In each game, the first row plays the second. By how much does the first row win? 20 means about a draw, 40 a big win and 0 a big loss. Wins can go round in a circle. Each row has two weighted sums of its numbers, A and B, taken from their middle values. A row wins by its A times the other's B, less its B times the other's A.
[ 39 -23 -55   2  23  33  13  34 -19 -63  13  -8 -50  58  46 -41 -36 -31  64  -5]
[ 21  11   4  58 -66  39  26  46 -26 -15  -8 -35  18  44 -50  49  -2 -45 -24 -59] -> 17
[ 14 -17 -61  58  30  26 -52  34  53  46 -28  -8 -57  51 -25  -5 -36   3 -37   9]
[-29 -37  17 -53 -11  26  52  40 -65  67  33  53 -23  10   1 -47 -43 -18  39  -5] -> 29
[  2  11 -29 -60 -45  33 -26 -35  53  53  -1  46  25 -10 -50 -17  18  37  64 -59]
[-48  11  43 -53  30 -29  52  59 -26  -8  19 -15 -43   3  46 -59  25  -4 -30  36] -> 18
[ 58 -10 -61  27   2  53  13  40 -26 -29 -49 -15  25  37  53 -53  12 -38 -37  -5]
[ 58   4  43 -60  16 -42  52  21 -39 -29  54 -48  -9  37  27 -53  -2 -18 -18   9] -> 18
[-23 -17 -48 -60  43  67  45  34   7 -42  33   6 -30  58  20 -53  -9  -4 -30  16]
[  2 -10  24 -47  36 -63  39  53 -32 -36 -56  67  11  31  46  -5 -16 -24 -37  16] -> 20
[ 39  -3 -48   8 -18  26 -65  46  60  33 -35  40 -23 -58  14 -41 -29   3  58 -12]
[-42 -17 -61  21  64  53 -13 -54  14 -49  40   6  32 -24  -5  49 -29  10 -30  43] -> 15
[ 46 -17 -61 -35 -52  60  19  40   1 -42  13 -21  38  65  -5 -11  18  30 -24 -59]
[ 58  11 -35 -41   2  39  19 -16 -59  -1 -62 -21  45  58  46 -47  32  16 -24 -12] -> 25
[ 46   4 -16  58 -45  19  39   9 -32  -1 -49 -62  38  31  20 -53 -23 -11  58 -39]
[ 33  -3 -22  15 -66  33 -46 -48  47 -15  13  60 -30   3 -57  37  -9  23  64 -39] -> 20
[ 52   4 -61  39 -39  53 -52  28  34  -8 -56 -42  -2  17 -18  55  25  10 -18 -32]
[ 58  11 -55  33 -45  -8 -20  40  53  19 -35  -1  52 -65  20 -47  32   3 -18 -32] -> 22
[-60 -17 -35  15 -52  12   0 -41  27  46  67  26  59 -31 -12  31 -23  -4  52 -59]
[-60  24  50  58  -5 -36  39  34 -59   5 -15 -42 -50  31   8  49 -23  16 -24 -12] -> 19
[ 46  11 -29 -16  43  33 -52 -54  -6  39 -35  67  -9 -44  53 -59   5  16 -18  23]
[ 21   4  -3 -41  57 -15 -13 -54  47  33 -21  67  11 -51  33 -59 -36  16 -24  43] -> 20
[ 39  18 -55  58 -11  60 -46   9  27 -22 -28 -15  38  51 -38 -59  25  -4   8 -52]
[ 46  24 -22  33   2 -63  -7  40  60  60 -42 -48  32 -10 -57 -17  12  16 -30 -32] -> 28
[ 39  11  37 -35 -52 -22 -13  28  14 -15  -1 -55  66  58 -44 -29   5  23  52 -66]
[ -4 -17 -48 -53  43  39  58  28 -65  60 -28  -8  11  24   1  13 -36 -24 -37  50] -> 7
[ -4 -30 -22 -60  36 -15   0  46  60  46 -56  19 -50  31  53 -41  -9  10 -30  23]
[ 21 -17 -48  27  50   5  32   9 -65  67  -1 -55 -30  17  40 -35 -23 -11 -37  57] -> 19
[-48 -30  -3  58   2 -15  52   9  27  39 -35 -55 -64 -10  20  37 -23  50 -37  16]
[-60  11  63  15 -32  53  52   2  20 -49  47 -35  38  31 -12 -53 -16 -45 -18  -5] -> 15
[ 46 -10 -42 -47  30  67  19   9  14 -15 -21 -55 -64   3  53 -35  -2  44 -24  36]
[-10  -3 -55  15 -32  67  39  46 -65  60  40  26  32 -44 -38 -47   5  10 -11 -25] -> 18
[ 33 -37  -9 -16  30  12 -33  21  53  67 -21 -55  18  51   1  -5 -50 -45 -55  43]
[ 27 -23  -9  52   2 -56  32 -48   7 -36 -62  19  45  -3  20  43 -43 -18  64 -32] -> 25
[-42  -3  50  27 -66  46  19 -54  14   5 -15  40 -23 -38 -50  55  12 -11  58 -32]
[ -4 -10  24  39 -32 -56  13  53 -52 -42 -15  67  38  51   1  25  12 -24 -30 -66] -> 8
[-60 -10  17  52 -39 -49  45 -54 -32 -42  33  40 -16  24   8  37 -23   3  64  -5]
[-54  -3  63  45 -66  60 -20  15  40  26 -35 -28  38 -44 -12  25  12   3 -18 -52] -> 23
[-60   4  43  15 -59  53 -20  34  53 -29  26  -1  66 -44 -25   7  -9  30 -30 -52]
[-60  -3  56 -41 -39  67  39 -54  14 -22 -28  33  38   3 -18  19  12 -11  52 -52] -> 7
[ 39   4  -3  52 -59 -22 -33 -10  60  53  19 -42 -16  31  33 -59  12  23 -43 -39]
[  2 -17 -48 -60  64  19  19  40  27 -36  40  13  -9 -44  46 -53 -23  -4 -24  57] -> 19
[ 46  18 -22 -53 -32  -2 -65  53  60  46 -42  26   4 -10 -50  25  12  37 -11 -39]
[  2  24 -22 -29 -18 -42  39 -10 -39  12  60 -62  38 -51 -57  43  -2  16  64  29] -> 16
[ 21  -3  11 -10  16   5 -46  53 -59  33 -28  53  45 -65 -50 -35 -23 -18  64  36]
[ -4  11 -42 -29  23  19 -20 -35  40 -22  54  40  -9 -65 -57  55   5 -52  58  29] -> 27
[-54  18  37 -29  30 -22 -39 -60 -52   5  13  67  -9  -3  53 -41  25  44 -11  50]
[-48   4  63  52 -18  26 -39  40 -32  53 -56  -8  18 -44 -63  31  32  -4 -18   9] -> 31
[ 58  24 -29 -35 -52  19 -65  53  40  33   6  -8  52 -58 -18  31 -23  10   1 -46]
[-23  -3  -9  27 -66  39 -39  53 -32 -15  19  46 -43  51 -50  19   5  10  64 -59] -> 17
[-42 -23 -55 -47  23   5 -20  46 -39 -63  67  19  -2  44   8 -29  -9  30  58  36]
[ 58  11 -42 -47 -25   5  39 -54  -6 -36  33  53  -9  37 -63  49  25  16 -24 -18] -> 22
[ 58 -17  17  39 -11 -36  26  53 -65  53   6  13  25 -58  33 -23  -2 -45 -43 -32]
[ 58 -17  30 -47  43 -63  52  -4 -45 -36  54 -55   4  24   8  13 -23 -11 -24  36] -> 17
[ 33 -10  17  45  -5 -63  26 -54 -32 -42  47  60  11  24 -50 -17 -23 -38  64   2]
[ 39  11  37  45 -32 -49  13 -16  27 -63  60 -35 -43  65 -57  19   5  -4 -18 -12] -> 13
[ 21   4  -3  39 -32 -56  52 -60 -52 -22  13  40  32  17 -12  55 -16 -38  52 -46]
[ 14  65  -9 -53   9 -22   0  -4  20  46 -42 -28  38  51 -18 -59  59 -38 -43  29] -> 26
[ 27 -17  17 -41  43  -2 -65   9  47  60  -8 -55  25  65 -31   1 -23 -38 -43  36]
[-54 -10  56  39 -66  39 -26  46  14 -36  -1  33  66  24 -18 -47  12   3 -24 -46] -> 20
[ 27 -30  50   2  57  26 -26 -10 -39 -56  47 -15  -2 -65  14 -47 -43  37  14  63]
[-60 -10  63 -41 -59   5  45 -29   7 -15 -21  46  25  37 -38  25  18  -4  58 -52] -> 6
[ 33  -3 -22  39  23  -8  52 -60 -52  12 -15  67  18 -44  27  43   5 -59 -30 -32]
[-35  52 -22   2  30 -56 -46  -4  14 -29  26 -62  45 -10   8 -17  59  64 -43  36] -> 19
[ 52  24 -48  58 -45  33 -59  34   7 -22  19   6 -16  51 -63  37  -2 -11 -30 -32]
[-23 -10  50  39 -32 -49  58  15 -65  -1 -56 -35 -16  31  33  49  25  10 -37   2] -> 22
[ 14 -10 -55   8 -32  39  58 -60 -26 -49 -35  33  25  51 -18  37  -2   3  58 -46]
[-54  -3  56  39 -11  39  13 -48  20  12 -35  67 -64 -24 -44  25   5  50 -24 -18] -> 22
[-60 -23  63  15 -11 -36   0  28  20  -1 -56 -42  45  37  46  49  12 -31 -43 -18]
[ 39 -30 -42   8  -5  -8  19  46 -26 -56   6  33 -64  65  33 -47 -16 -38  58  16] -> 17
[ 39  18  30 -60   2 -49 -26 -35  53  -1 -42  13  52 -10  59  31  25 -59 -24 -18]
[ 52  -3  11 -60  30 -22  13  40 -12 -49  67 -35 -43 -58  20  43 -16   3 -24  36] -> 21
[  2  -3  24  45 -59  19 -65   9  60  60  47 -28 -23  31 -44  31  -9 -18 -30 -52]
[-23 -10  43   2  30 -42  58  46 -59  39 -49 -28  11 -17  53 -59  25  -4 -30  16] -> 34
[-54  24  43 -41  50  33   6  34 -52  -1 -21 -35 -16 -10  59 -59   5  16 -24  57]
[ 21 -10  -3  39   9  39   0  53 -65  33 -56  53  18 -31 -50 -41 -36 -24  64 -18] -> 23
[ 33   4  30   8  64 -63 -13 -35  14 -56  47 -21 -50  -3  53 -17  25 -45 -24  50]
[ 58 -30   4  -4  23 -63 -39 -48  40 -42  33  40  18 -17 -57  43  -9 -24  58   9] -> 18
[ 27  -3 -42  45 -32  12   0 -60  14 -36 -56  46  59 -17  20  31  -9 -52  64 -25]
[ 46  -3 -48  52 -59  33  39 -60  14 -36 -28  67  25 -17   8  31  -9   3 -37 -25] -> 16
[-17 -10  30  33  -5 -29  39 -60 -39 -22 -56  53  18 -51   1  49  25 -45  64   9]
[ 21 -10   4 -60  -5 -56 -39  28  40 -15 -28 -48  38 -44  53  55  18 -24  52   9] -> 27
[-17 -10  37  21 -25   5 -65 -41  60  -1 -49  53  32 -58  40  13 -36 -31  58   9]
[-60  11  56  -4 -11  67  13   2  40  26 -42 -48  38 -38 -57 -29  32 -24  52 -18] -> 19
[ 39  -3 -29  58 -59 -22  52 -60   7 -42 -15  26  18  31   1  43  39 -11 -43 -39]
[  2 -30 -61  52  30  67  32 -10 -59 -36  26 -48  -2 -24  40  13 -16  10 -37  50] -> 21
[ 39  -3 -16  58 -39  19  26   9 -65  53  26 -55  38 -44 -50   1 -23 -11  58 -32]
[  8   4  30  45 -32 -63  58  53 -59  -1 -42 -15  -9  37 -25  37  18  23 -43 -39] -> 24
[ 14  58  -9 -47  43  26 -20   2   7  39 -28 -42  -2  65 -25 -59  52 -38 -49  29]
[-48 -10  50  52  -5 -63 -59  40  20  19 -35  33 -30   3 -44  31 -16  10  64 -25] -> 28
[-42  18  43 -16 -59  -8 -26  59 -32  39  26  60  32  -3 -63 -35   5  10  52 -52]
[ 46  -3  30  52 -59 -15  19 -60 -45  39  13  67  45 -51  14 -23  -9   3 -24 -39] -> 14
[-23  65 -48 -16  43 -36  13  28  20 -56  54  -1  11 -31 -12 -59  59   3 -37  36]
[ 33 -10 -55 -41  43  -2 -52  53  20 -22  13  33   4 -31 -38 -59  18 -18  64  50] -> 20
[-54  -3  -9  52  30 -36  32  40   7 -22  54 -48 -43 -65 -18  55   5  16 -24  23]
[ -4 -10  17 -22  36 -15   0  28  60  12 -28 -55 -64 -44  53  37 -50  50 -30  23] -> 10
[ 52   4 -35  21 -59  33  32 -60  14 -42  -8  67  52  44 -18   7  -2 -24 -24 -52]
[-42  -3  43 -60   9 -56 -39 -10  34 -49  26 -28  59  17  59  43 -23   3 -11  29] -> 24
[-35 -17  -3 -60  43 -49  52  15  27  -8  13 -55 -30 -44  20  31 -23   3  64  50]
[  2 -37 -61  21  50  12  -7  40  27 -29 -15  19 -50 -10  33 -53 -23 -45  58  63] -> 19
[ 46 -17  17  27  -5 -42 -39  34   1 -49  47  -8  59  10 -31 -59 -23  64 -49  23]
[ 21  11  50 -16 -59  -8 -46  40  53  -1 -35 -28  66  31 -50  31  18   3 -18 -66] -> 10
[-23  11  -3 -41 -66  60  39   2 -32  53  40  -8  66  17 -50 -35  25  30 -11 -59]
[-17   4  43  52 -11 -42  45 -54 -52  39 -21  67  18 -38 -63  19  32  -4 -24   9] -> 13
[ 58 -17  -3  33  16 -49 -39  53  27 -42   6  53 -23 -58  40 -59  -9  10 -24  23]
[-48 -10  50 -53  36  12  52  21 -65  19 -42 -15 -30 -38  59  37  -2   3 -18  29] -> 34
[ 33   4 -55 -29  57  26  26 -48  -6 -36  54  13 -23 -65  14  55 -16 -11 -37  43]
[-35  18  37  45   9  -8 -65  59  53 -42  26  46  -2 -58 -50 -17  32 -24 -24   2] -> 23
[-29 -17  43  52   2 -49 -46 -54  34  19 -62  26 -23 -10  27  43 -36  10  64  -5]
[  8  52 -29 -60  36 -36 -46  -4  14   5 -21 -15  66  24 -12 -53  46  57 -43  29] -> 18
[ 58   4 -29  15  50  12 -59  28  53 -42  40 -48 -36  -3 -25 -59  -9  23 -11  43]
[ 46  38 -16 -60 -11  33  19  15   1  60 -21 -35 -43 -51 -57   7  46  64   1 -32] -> 4
[-17  18  24  33 -52  -2   0  46 -32 -36  47  33 -57  65 -63  49  -9  10 -18 -46]
[-35  11  56  27 -59 -22  58  21 -45  39  -1   6  52  44 -31 -47  18 -18  -5 -66] -> 20
[-54 -10  11 -29  36 -42  58  46 -65 -36  33  19 -16  -3  40 -47 -23   3  58  23]
[ 14   4 -16  58  43 -42  52 -10  20 -36  13 -28 -64 -51  27 -53  -2  50 -18  36] -> 8
[ 27  11   4  39 -11 -56  45 -60 -26 -49  -1  67 -30  37 -44  19  18 -38  58 -18]
[ 33 -30  50 -53 -18  33   0  53 -65  67  26  -1  18  44 -44 -47 -23  10 -30 -12] -> 24
[ 14 -23  63 -47 -59  46  -7  28 -65  53  60  26  11 -31   1 -11 -16  37 -30 -46]
[-17 -10  -3 -60  23 -56 -52 -41  40  53 -21  33  11 -38  59  13   5 -31  58  36] -> 19
[ 21   4 -55  33 -32  -8 -20  46  53  33 -49 -21  66 -38  40 -59  18  10 -37  -5]
[ -4  58  11 -29  23  -8 -65   2 -19 -42  47 -48  32 -24  14 -53  52  64 -30  36] -> 18
[-29  18  56 -16 -45  46 -65  46  60  26  -1  13 -57 -24 -50  31  -9  30   8 -39]
[-54 -17  24 -47 -25  33  45  15 -65  60  67 -35  -9  10  40   1 -29  37 -37  -5] -> 13
[ 58  -3  30 -16  57 -63 -39 -41 -12  12  26 -21  18 -58  40  31   5 -52 -24  50]
[ 46  18  -3  52 -11  12  58  21 -65  46 -49 -15  32 -24  33 -53 -43   3 -30 -32] -> 22
[ 52  18 -29 -60  -5  39 -26  28  60  53 -35   6  45  24 -50 -53  -9  10 -11 -46]
[-54 -17 -42   8 -11  39  45  40 -65  67  33  60 -50  -3  20  13 -23 -31 -30   2] -> 21
[ 14 -17 -61  27  57  67   0 -48 -32 -42  13  -8 -57  37  40  19 -23  -4 -30  50]
[ 46  -3 -61 -22 -32  67 -46  53  20  -8 -15  33   4  37 -50 -53  18  10  45 -39] -> 20
[ 39  -3 -55 -22  16   5 -13  34  27  12 -28 -42  66 -65  53  43 -16 -52 -30  23]
[-48 -17  17   2 -25  12 -46  34  27  60  54  26  -2  65 -63 -53  -9 -31  45 -39] -> 24
[ 14 -10 -55 -29  57  26  39  34 -19   5 -42  -1 -23 -65  27 -47 -36  10  52  63]
[ 58  24 -55  -4 -45  46 -65  34  47  33 -28 -48  -9 -24 -38   7  18  57   8 -18] -> 23
[-60 -17  63  45 -25  19  39 -48 -39 -56  33   6  -2  58  33 -29  12  23 -37 -12]
[  2 -23  43 -29 -66  67 -39  15  34  53  60  -1  -9  24 -44 -53 -16  10  33 -52] -> 14
[ 52  38   4  21 -66 -36 -59  28  40  19 -15 -21  66  10 -50 -11  52 -31   1 -46]
[ 58  -3  -9  21  43 -63 -59 -23  34 -42  13   6 -16 -38  46  49 -50  16 -24  29] -> 19
[ 46  -3 -35  21  16 -29 -59 -48  60  46 -15 -21 -64 -10  53  31   5  30 -37   9]
[ 33 -17 -61  39  16  26 -46 -23  27 -29  -8 -48  59  51  59   7 -36   3 -49  -5] -> 10
[-23 -17  37 -60 -59  67 -46   9  20  46  60   6  18  31 -38  -5  -9  50 -24 -52]
[ 14  11  37  45 -39 -29 -26  28  -6   5 -62 -55  25  58 -50  37  -9 -18  64 -46] -> 19
[ 14  65  43   2  23  53 -26   9 -39 -49  40 -15  -9 -58 -31 -59  59  -4 -37  29]
[-60  11  63 -10 -39  60  39 -54   1  19 -49  26  32 -31 -25  31 -16  -4  52 -46] -> 7
[ 52 -10 -55 -22  36  53 -46 -16  20 -36  13 -48  -2  31  59 -59   5  44 -24  16]
[ 21 -10 -42  52   9  33  39 -60  34 -22   6  53 -57 -31 -50  55  -2  16 -30 -18] -> 26
[-48  -3  30 -53   9 -63  58 -35 -45  26  19  40  59 -10  40  43 -23   3 -24 -18]
[ 39  -3 -42  45  30  -8 -65  53  60 -29  26   6 -57 -17 -25 -47  12  37 -30  16] -> 7
[ 39  -3 -42   8 -52  19  19 -54  47 -36   6  60  38  31 -25  55 -16 -11 -24 -66]
[ 58  -3  11 -60 -18 -22 -59  46   1 -36  26  40  18  44 -50 -41  32 -11  58 -32] -> 19
[-29  58  11 -22  23  -2 -46  15 -19 -63  47  -8  38 -58   1 -47  52  64 -30  29]
[ 33  -3 -35 -16  16 -42 -52 -54  27   5 -62  46 -23 -31  46  55  -9  10  58  23] -> 17
[ 52  -3 -61  45 -39   5 -26  15  34 -56  -8 -48  66  24  40  25  12 -31 -37 -18]
[ 21 -10 -61  39   9  67  45   2 -39 -56  40 -21 -50  31  53  -5 -16 -45 -24  16] -> 20
[ 39   4  -3 -47  50  19 -20 -60 -26 -36  33  60 -57  24  59 -41  -9  10 -24  36]
[ 58  -3  30  21  36 -36 -65  46 -12 -42  60 -21 -50  44 -18 -53  18   3 -24   9] -> 22
[-54  18  50  58 -32 -63  26  53 -52  -8  13  40  -2  44   1 -35 -23  23 -37 -18]
[-23  11  56  58  -5  53  39 -16  14 -42 -28 -55  38  31   1 -59  25 -11 -43 -39] -> 12
[  8  -3 -22 -47 -39 -15  39 -54  14 -29  33  60  -9  37 -63  43  25   3  64 -46]
[-48   4  56  33 -32 -63  19 -35  14 -56  -8 -15  66  51  27  37 -23  10 -37  -5] -> 20
[ 39  11  -3  52   2 -63  13  21  60 -29 -56 -21  52 -51  27  31  -9 -38 -37 -18]
[-23   4  50  52 -18 -63  39  59 -59  12 -49  40 -43 -10  -5  19 -29  16 -30  29] -> 32
[-42   4  30  45 -11 -63  32 -54  -6 -36  60  46 -16  24 -50  55  18  10 -24 -25]
[-60  -3  56  39 -25  39  19 -48  27 -15  19  53 -36 -44 -57   1 -29  10  64 -12] -> 17
[  8   4  17 -60 -52 -29  26 -41  40  -8 -35  60  52  24 -25  31 -16  -4  64 -59]
[-48 -10 -16   8  23 -42   0  59  40 -63  60  -1 -57 -24  46  13 -29  30 -30  36] -> 16
[ 21  18 -61  39 -39  39 -20  -4  47  67  33 -55 -43  58 -50   1  -9  10 -24 -25]
[-10  18 -35  58 -18  12  39   2  34 -22  60 -48 -64  51 -44 -53  32  23 -24  -5] -> 32
[ 52   4 -48 -41 -25  26  -7  28  14 -63  -8 -55  45  51  59  31 -16  10 -30 -32]
[ 21  11  37  -4 -66 -49  13   2  60  46 -28 -42  59 -58  46 -11 -23  30 -11 -39] -> 23
[-48 -23  17  58 -18 -42  32  21  -6 -63  13 -55  32  44   1  43  -9 -38  58 -32]
[-23 -10 -35  27   9  26  45  59 -65  46 -28  40 -50 -58  14 -41   5  -4  58 -18] -> 25
[ -4 -17   4 -60  57 -42   6 -54 -26  26 -49  33  18 -10  40  31 -36 -31  64  50]
[-54 -17 -29 -10   9   5  39  46 -65  67  33  40 -50 -38 -25 -41  18  -4  58  23] -> 1
[-60 -17  56  45   9  67   0 -41  14 -49 -56 -21  38  -3  40  25  -9 -31 -30  23]
[ 14  -3  43  33 -66  -8 -46  46  20 -15 -49   6  59  65 -25 -35  32  10 -24 -59] -> 18
[-60 -17  56  -4  16  39  45  59 -26 -42  13  -8 -57 -31  20  37 -50  30 -30   2]
[ 21  65 -42 -60  50 -36 -13  -4  14   5 -49 -55  45  31 -25 -17  59 -31  14  36] -> 15
[-48 -10 -35  15 -45  46   6  46 -65  67  60   6  25  31 -57 -23  -2  37 -11 -32]
[ 58 -10  11 -60  30   5  -7  40 -59  53 -35 -28  59 -24 -18 -47  25  16 -37  36] -> 30
[-60   4  56  58 -25  33  19  15 -39  39 -49 -42 -57  -3 -18  37  12  50  -5 -32]
[-35  18  30   8  43   5 -46 -48 -26  -1  26  67 -64 -17  53 -53 -29  50  -5  36] -> 22
[-10 -17 -22  52   2 -29  26  34  60  53 -42 -55 -64  17  40 -47  -2  23 -30   9]
[ -4 -10 -42  58  43  33  52 -16  14 -22  54 -28  25 -58 -50 -59   5  10 -30  36] -> 11
[ 33 -10 -35 -47  23 -29  52 -54  14 -15  13  46   4 -65 -44  43  -2 -24  64  29]
[ 58  -3 -35   8 -18 -22  39 -60 -59  39  -8  33 -43 -51   1  43 -29  16  58  23] -> 16
[ 21   4 -35 -47 -32  12 -20  53  60  53 -42  19 -57  31 -63  31  -9  44 -18  -5]
[ 46 -17  11  58  16  -8 -39 -41 -26 -29  47   6  38 -65 -57 -47  -2  30  58  23] -> 20
[ 14  65 -61  33  43 -15   0   9  27 -22  -1 -55  -9 -44 -50  19  59 -31 -30  50]
[ 33 -23 -48 -41   2  60  39  46 -39 -29  19  -8 -57  24  27 -59  -2 -18  64   9] -> 18
[-10  -3 -48 -53 -66  33   6  15 -45  67  54 -28  25 -17 -25  31   5  44  58 -39]
[-35  -3   4  45   9 -56  26 -48 -19 -22  40  46 -43 -10 -63  49  18  23  64 -32] -> 12
[-54 -23  63   2  23  39  39 -41   7  -8 -35  19 -64 -51  -5  49 -16  50 -24  29]
[-60 -23  63  33   9  53  19 -54 -32  -1 -42   6  45  17  27  49 -16 -11 -43 -39] -> 26
[-54  58  43 -47  36  53   6  15  20  -1 -42 -21   4 -10 -31 -59  66 -18 -30  29]
[ 33 -10  -3 -35  50 -29 -65 -54 -19 -49  19  33 -43  24  59   7 -23   3  45  57] -> 22
[-60  -3  63  27   9 -56  52  46 -19 -42  19  26 -50  44  33 -35   5 -24 -24 -12]
[-60 -30  37 -35  23  12  45 -16 -52  60 -21 -42 -57  17   1  55  -2 -11  45  29] -> 30
[-54  -3  56 -47  23  39 -20 -60  40  -8 -28  67 -43  10  46 -23   5  16 -30  29]
[ 46  -3 -48  58  36  19 -59  40  20  12 -21 -42   4 -10 -63  49 -16 -38 -24  29] -> 30
[-29  -3  43 -35 -11 -49  52  46 -19 -42 -56  26  18  37  27 -23  12 -65  64   2]
[-10 -37  50  -4 -45  46 -65 -54  53  67  40 -21  11  24  27  13 -16   3 -43 -32] -> 20
[-23 -30 -16 -60  43  -8 -52  34  47  67  33  13 -43  58  20 -53  -2   3 -30  16]
[-42 -17 -61  21   9   5 -52  40  47  67  19  33 -30  58 -38 -53  -9 -24  39  -5] -> 23
[-60 -10 -42 -29  23 -36 -52  28  47  60  19  13  -2  65   1 -53 -23 -18  45  36]
[ 33  31  11 -35  16 -22  45  -4 -45  60 -15   6 -64 -51 -57  37  25  64  -5 -32] -> 20
[ 52 -17 -55  -4 -25  39   6  28  14 -42 -62  -8  52  24   1  37 -29 -52  64 -39]
[ 52  -3  11 -53  36 -29 -26 -48  40 -15  67 -35  32 -10  20 -59   5  16 -37  50] -> 27
[  8 -23 -42 -35  36  53  19 -54 -19 -49  60   6 -64  -3  40  55  -9  30 -24  16]
[-29  -3  63  45 -59  46 -52 -16  53  12 -35  33  25 -44 -63  31  18   3  -5 -25] -> 20
[ 27 -23 -35 -60  16  -8   6  21 -32 -49  54 -42 -57  37  53  37 -16   3  64  -5]
[ 46 -10 -42 -16  16  60   0 -60 -32  26 -49  67 -36 -58  27  37  -2  37 -18   9] -> 19
[-54  31  50  21   2 -49 -46  -4  60  19  60 -21  45 -38 -63  31  12 -31 -11 -12]
[-17  65 -61  15  43 -22  32  46  -6 -29  13  33   4 -58 -38 -41  59 -11 -43  23] -> 26
[-60 -10  43  45 -39 -49  19 -41  60  60  -1  19  38 -58  27   7   5 -18 -24 -25]
[ 58  -3 -48 -35  57  19   6 -10 -19 -29  33 -55 -64  24  46 -41   5  44 -18  36] -> 12
[ 14 -51  -9 -29  30 -22  -7   9 -65  67 -15 -55   4  37  53  19 -36 -45  52  43]
[-54 -10  24 -60  36 -29  58   9 -26 -42  54 -35 -50  31  14   1  -2 -18  58  43] -> 22
[ 14 -10  50  -4 -52  46  32  28 -65  67  60 -35 -57  24   8 -17 -29   3 -37 -25]
[ 14 -23 -48  52  -5 -29  26 -60 -19 -56  67  46  52 -10 -44  31   5  23 -30   9] -> 23
